In the rows, zero is written as 128.
A: rows in 4 groups, each row roughly a mix of its group's directions
A (184 x 13)
[[109 163 106 128  73 114 121 138 102 137 124  67 124]
 [103  96 115 158  76 119 164 113 128 129 126  79 107]
 [156 137 183 141 173 102 118 130 175 130 130 152 113]
 [137 132 133 167 131 118 178 141 104 115 163  78  96]
 [149 153 133 118 174  64  98 141 104 142 102 130 128]
 [122 108 106 166 127  90 150 186 118 129 136 104  88]
 [172 165 128  89 149 121 101 127  99 123  82 158 129]
 [ 67 146 156 104 178 144 104 133 140 132 132 150 106]
 [142 129 108  86 136 118  74 164 106 103 160 160 131]
 [165 172 124 106 111 123 106 166 101 128 175 104 146]
 [179 153 140 114 118 120 147 133 184 114 164 141 159]
 [105 155  89 100 151 126 105 139 172 142 138 181 139]
 [126 143 137 131 142 106 144 101  69 180  89 121 118]
 [144 167 118 160 136 151 131 167 113 166 145  76 115]
 [144  89 144 127  88 150 118 102 146 142 144  81 173]
 [150 102 180 121 116 129 104  92 135 145 126  79 162]
 [137 116 148  90  82 143 152 145 123 174  96 143 163]
 [100  80 125 127  75 147 148 112 128  99 133 109  87]
 [ 98 188 150 107 161 148 119 131  89 125 122 158 145]
 [ 84 125 114 147 182 158 151 123 105 151 102 156 106]
 [130 139 161 102 182 137  84 146 140 126 114 174 113]
 [132 134 149 153 173 130 138 113 167 117 191 114 102]
 [181 107 142 146  95 131 151 146 150 116 151 130 182]
 [115  82 125 139 171 114 105 116 168 118 156 146  84]
 [ 72 163 138  87 137 151 142 122 106 141  85 106 129]
 [163 133  87 130 103  80 128 140 143 118 173  90 135]
 [108 121 103 144 115 106 142 146  67 137  72 115 112]
 [ 93 124 113  90  83 174 169 141 106 124 130 108 132]
 [116  91 116 161 130  67 120 127 132 125 114  88  89]
 [169 187 131 143 161 130 136 119 143 102 174 137 136]
 [108 129  83 169 110 129 136 153 123 125 187  95 141]
 [145 104  55 119  94 110 119 144 136 118 133  89 140]
 [117  96  81 155 121 104  96 103 169 157 116 156 119]
 [118 134  68 132 149 101 103 129  74 141 107 102 140]
 [176 121  84 136 113 108  91 133  85 122 102  97 135]
 [125 125  69 131 154  98 123 102 112 147  83 160 108]
 [194 155  88 116 113 134 141 159 134 140 131 133 167]
 [114  94  86 103 158 142  84 137 108 167 114 158 125]
 [174 132 138 100 127 142  80  76 157 152 129 117 140]
 [118  81 146 100 137 166 127 121 145 173 122 124 178]
 [ 97 101 104 117 181 164  92 142 154 107 132 135 102]
 [ 93  84 142 159 116 126 108  97 115 154  78 109 111]
 [ 79  97 124 122 152 134  82  86 159 142 103 129 116]
 [127 118 179  89 120 137  88 105 159 145 100 163 141]
 [129 115 141 120 199 132 100 121 128 164 111 166 106]
 [152 154 171  80 123 142 158 148 144 123  86 116 156]
 [168  96 125 103 120 139 110 104 150 137 119 190 159]
 [147 180 173 156 103 136 131 126 146  80 140 130 152]
 [139 144  91 117 172 134 110 131 115 132  98 189 157]
 [145 126 120 166 111  79 146  79 127 131  79 125 111]
 [117 164 146 127  59 133 162 136 135 110 120  89 139]
 [121 154 185  94 147 155 115 115 101 132  90 153 149]
 [ 94 121  68 173 164 121  99 111 120 118 114 132 112]
 [149 175 133 146 165 170 142 119 108 111 117 177 142]
 [158 113 143 129 174 121 109 133 132 175 137 187 146]
 [112 134  90 109 163 116  99 150 163 114 167 174 120]
 [ 88  73  96 132  99 129 127 133 112 174 109 112 108]
 [ 99  98 138 164 103  98 156 126 136 118 119  76  89]
 [115  88 170 139  68 149 134 106 144 156 107 120 117]
 [117 123  99 128 119 157 199 129  81 122 115 150 129]
 [180 136 135 124 162 115 127 115 107 128 105 195 138]
 [111  72  93 129 156 153  85 122 148 117 138 150 100]
 [187  95  86 145  97  96 130 138 148 119 130 104 119]
 [105 106 147 154 111  72 152 145 127 124 115  78  98]
 [119 120 106 128  70 134 180 161  98 113 102 122 114]
 [146 115 108 127 163  99 104 114  96 171  85 165 136]
 [139 137 178 109  95 168 148 124 130 132 148  85 165]
 [124  74 128  97 104 144  98 147 120 152 132 184 126]
 [117  98  55 136 131 121  88 121 136 131 106 159 144]
 [113 148 149 128  81 151 172 143 133 131 144  78 161]
 [ 56 115 127 148 131 155 163 154 134 128 140  96 116]
 [108 157 121 135  83 138 165 145 113 112 168  76 129]
 [170 107 110 148 121  75 135 137 141 103 179 103 121]
 [121 173 143 109 135 152 181 166 163 140 140 125 156]
 [ 82 134 129 110  97 161 159 117  97 118 102  88  97]
 [187 155 162  99  88 153 120 123 142 146 116 119 154]
 [141 158  76  95 125 121 137 160 118 143 138 122 186]
 [ 78 118 121 115 182 162  85 135 133 153 131 138 111]
 [110  63 160 145 110 136  84 110 125 115 144  98 126]
 [128 111  76 163 146 103  86 105  90 136 125 142 105]
 [113 128 113 118 153 132  66  98 127 179  95 120 114]
 [136 163  93 139 132 112 133 159 135 100 192 159 138]
 [142  84 173 154  82 124 134 102 131 132 127  88 105]
 [126 126  58 137 100 107 122 119  84 122 113  91 131]
 [137 158  76 140 121  95 158 170 135  99 156 108 139]
 [110  99 139  96 117 133 139  99 123 136  54 111 153]
 [112 148 158  89 178 139 104 129 143 133 110 183 125]
 [102 135 134 137  85 153 163 126 154  93 159  79 116]
 [120  90 177 111  98 158 130 110 132 141  94  82 138]
 [ 75 134 117  79 128 161 128 164 116 105 109 102 109]
 [150 146 152  91 166 144 149 160 171 131 157 156 151]
 [105  68 147 123 142 128  91  98 167 164 117 129 128]
 [137 124 169  73  96 154  84 112 108 102 127 129 138]
 [104 154  77 140 129  92 151 163 128  91 159 106 130]
 [103 144 129  99 141 164  97 163 131 155 123  68 114]
 [196 133 169 135  99 152 131 137 121 130 140 134 170]
 [ 71 117  89 134  99 110 137 165  93 123 115 107 107]
 [126 164  75 157 155 100 154 147 106 138 149  92 134]
 [131 117 150 145 209 148 148 113 129 147 143 153 117]
 [175  87  97 178 125 104 114 115 129 133 145 160 141]
 [160 136 145  91  63 123 139 145 129 121 146  93 157]
 [124 107 163  87 107 124 113 129 139 160  81 178 125]
 [155  69 160 160 137 134 115  90 149 113 151 114 108]
 [162 129 136 132 178  84  94 139 116 136 124 179 140]
 [ 99  83 125 107 118 129  86  92 165 155 115 102 146]
 [138 125 181 179 136 127 140 122 140 137 163 127  76]
 [165 130 157 117  96 183 152 121 147 134 137 162 163]
 [ 97  87 134 146  70 137 155 152 161 120 143 102 119]
 [141 105 135 129  75 125 170 148 133 129 168  79 120]
 [190  94 112 128  96 125 131  93 157 143 116 105 103]
 [101 158 108 112 178 150 163 113 110 132 109  81 109]
 [119  77  74 152 104 106 140 139 126 167 142 109 143]
 [102 125 130 153  86 129 180 104 138 141 110  75 138]
 [111  93 125 153  93  81 101 118 109 128  98 104  87]
 [ 97 157 104 147  91 111 159  92  93 131  99  95 130]
 [150 140 121 135 189 131 125 125 158 101 174 167 113]
 [124 115 165 146 156 160 139 108 144 123 176  74 137]
 [ 57 115 132  94 115 115 158 106 147 107 112 115 104]
 [125 137 113 174 106  91 192 117 108 107 120 110 114]
 [122 156 103  70 111 159 126 162 143 125 142 119 174]
 [169 124 180 173 114 138 141 102 121 145 151 145  95]
 [123  79 184 122  88 127 118  97 128  97 125 105 115]
 [110 140 145 115 179 186 128 104 115 156 109 154 111]
 [197 127 108 104 147 122 130 144 123 100 157 153 162]
 [ 74 147 184 117 140 150 136 140 148 113 167 126 111]
 [115 109  99 137 162 101 125 143 104  88 131 184  97]
 [142 153 148  91  70 152 151 111  96 118 111  97 142]
 [145 166 158 169 169 119 146 143 143 118 179 111 125]
 [190 136 115 144 110  68 131 144 105 108 126 145 116]
 [136 103 104 146 136 151 151 115 152 148 173  69 104]
 [121 147 127 104 148  81 162 134 116 149  99  74 103]
 [ 89 119 129 146  74 157 170 114 117 120 122  86 112]
 [108 128  55 124 152  91  91 142 127 115 119 147 120]
 [116 117 123 150 106 140 177 102 141 158 135  63 139]
 [113 140  80 190 143 115 136 120  87 122 110 104 113]
 [111 157 139  92 104 160 177 165 144 108 146 107 151]
 [ 98 105 144 158  70 153 175 121 141 137 134 102 118]
 [ 97 109  87 150 135 142 132 108 140 117 138  96  62]
 [116 104 156 183 102 137 130  85 130 155 111  90 116]
 [133 135 134  87 106 146 188 179 113 149 135 137 144]
 [103 127 123 116  86 124 110 112  64 137  84 117 105]
 [118 144 107 170 106 111 190 137  96 131 111 101 106]
 [113 177 151 111  84 178 142 114 128 137 112  95 143]
 [120 167 168  79 107 153 160 122 121 133  93 101 119]
 [ 94 144 134 123  88 168 168 141 132 106 160  84 136]
 [159 111  82 103 147 133  78 119 114 125 144 175 146]
 [127  85 129  83  98 138 113 178 141 121 159 124 160]
 [116  92 115 103 109  94  99 126 184 147 162 103 128]
 [112 123  78  95 127 133  67 114  91 135 106 118 120]
 [147 144 166  86  78 132 158 151 107 150 108 119 156]
 [149 175 179  90 144  95 126 137 101 141 101 128 136]
 [114 152 109  57 116 183 138 137 123 112 127 130 133]
 [144 136 125 132 168 107  99 129  98 165  78 172 121]
 [ 93 104 134 151 117  94 141 168 145 125 166  81 151]
 [142 121  80 134 117 108  79 102  74 136 112 145 139]
 [ 86 180 164 116 139 140 150 150 127 123 145  96  92]
 [ 82 112 148 102 143 166  92  90 162 126 105 147 134]
 [154  81 161 184 121 142 133 101 124 167 115 121 131]
 [131 129 147  98 170 150  91 109 103 142 105 179 103]
 [120 135 106 171 138 129 115 141  83 153 109  65 121]
 [130 127 124 106 119 129 129 183 121  92 196 124 146]
 [119 174 102 140 103 100 120  77  94 133 103  98 122]
 [131 142 171 158  91 138 155 107 140 137 156  71 120]
 [153  93  90 161 109 104  84 123 165 113 153 141 139]
 [135 123 105 123  68 109 103 124 133 106 145  69 148]
 [102 150 123 124 119 120 162 158 103 125 156  57 125]
 [133  85 112 130 119 107  97 109 191 132 170 123 119]
 [114 125 130  96 146 180 137  89 105 168 103 147  97]
 [120 134 132 152  93 123 157 139 132 122 163  66  85]
 [111 102 166  85  95 151 146 144 140 169 100 154 135]
 [113 173 103 132  85 143 155 128  94 128 119  88 164]
 [ 88  84 157 152 125 171 133 109 158 122 138 135  88]
 [ 93 126 112 171 118 105 149 148 119 163 107  76 103]
 [160  83 165 117  77 144 132 125 157 114 141 107 156]
 [168 113 127 144 121  88 152 170 101 159  88 148 134]
 [128 186  82 131 155 109 172 155 130 133 127 149 135]
 [140 166 124 146 152 125 187 114 145 106 150  80 141]
 [132  92 123 160 101  96 191 122 143 120 140  95 144]
 [ 94 108  95  90 101 188 126 128 124 163 115 135 124]
 [161 165 128 126  80 120 144 134  96 126 128  80 166]
 [150 168 155  87 186 134 115 145 138 118 130 161 140]
 [127 129 115 116 137  87 142 140  76 123 130 167 184]
 [151 124  55 132 142  97 116 138 134 122 154 108 166]
 [ 93 111  98 142 111 144 175 160 120 109 162  93 102]]
one row of each group, then the others: which group is each in?
[102 107 119 153  60 170 141 102 105 143 123 125 131]
<21>
[146 144 138 133  93 157 191  90 120 144 106 107 151]
<33>
[169 114 174 175 104 134 135 108 122 141 157 121  90]
<115>
[150 183 160  90 130 123  97 115 153 115 152 119 164]
<110>

[128 111 107  76 148 177 118 154 144 121 157 167 145]
<21>
[173 143  79 159 159  88 139 140 117 137 101 151 133]
<115>
[168 173 124 157 157 149 160 122 143 119 177 146 138]
<110>
[ 91 177 127 132 128 141 180 143 115 148 117  82 117]
<115>
[163 157 162 110 165 126 105 102 104 144 111 178 127]
<21>
[167 128 149 114 170 145 102 111 133 168  96 172 139]
<33>
[101 108 105 136 167 160 130 133 157 117 143 189 101]
<110>
[114 169 126  71 118 144 131 130  72 132  94 122 129]
<21>
[102 136 123 101  77 138 142 125  97 104 120  68 148]
<115>
[109  88 146  89  67 112 130 160 123 145 115 136 106]
<21>
[121 165  92 119 180 141 150 154 111 146 118 172 149]
<110>
[165  94  96 120 150 105  86  97 127 145 102 158 102]
<33>
[100 133 161 131  69 168 171 135 131 103 135 111 126]
<21>
[ 81 150 158 129 119 162 180 159 120 129 122  95 136]
<21>
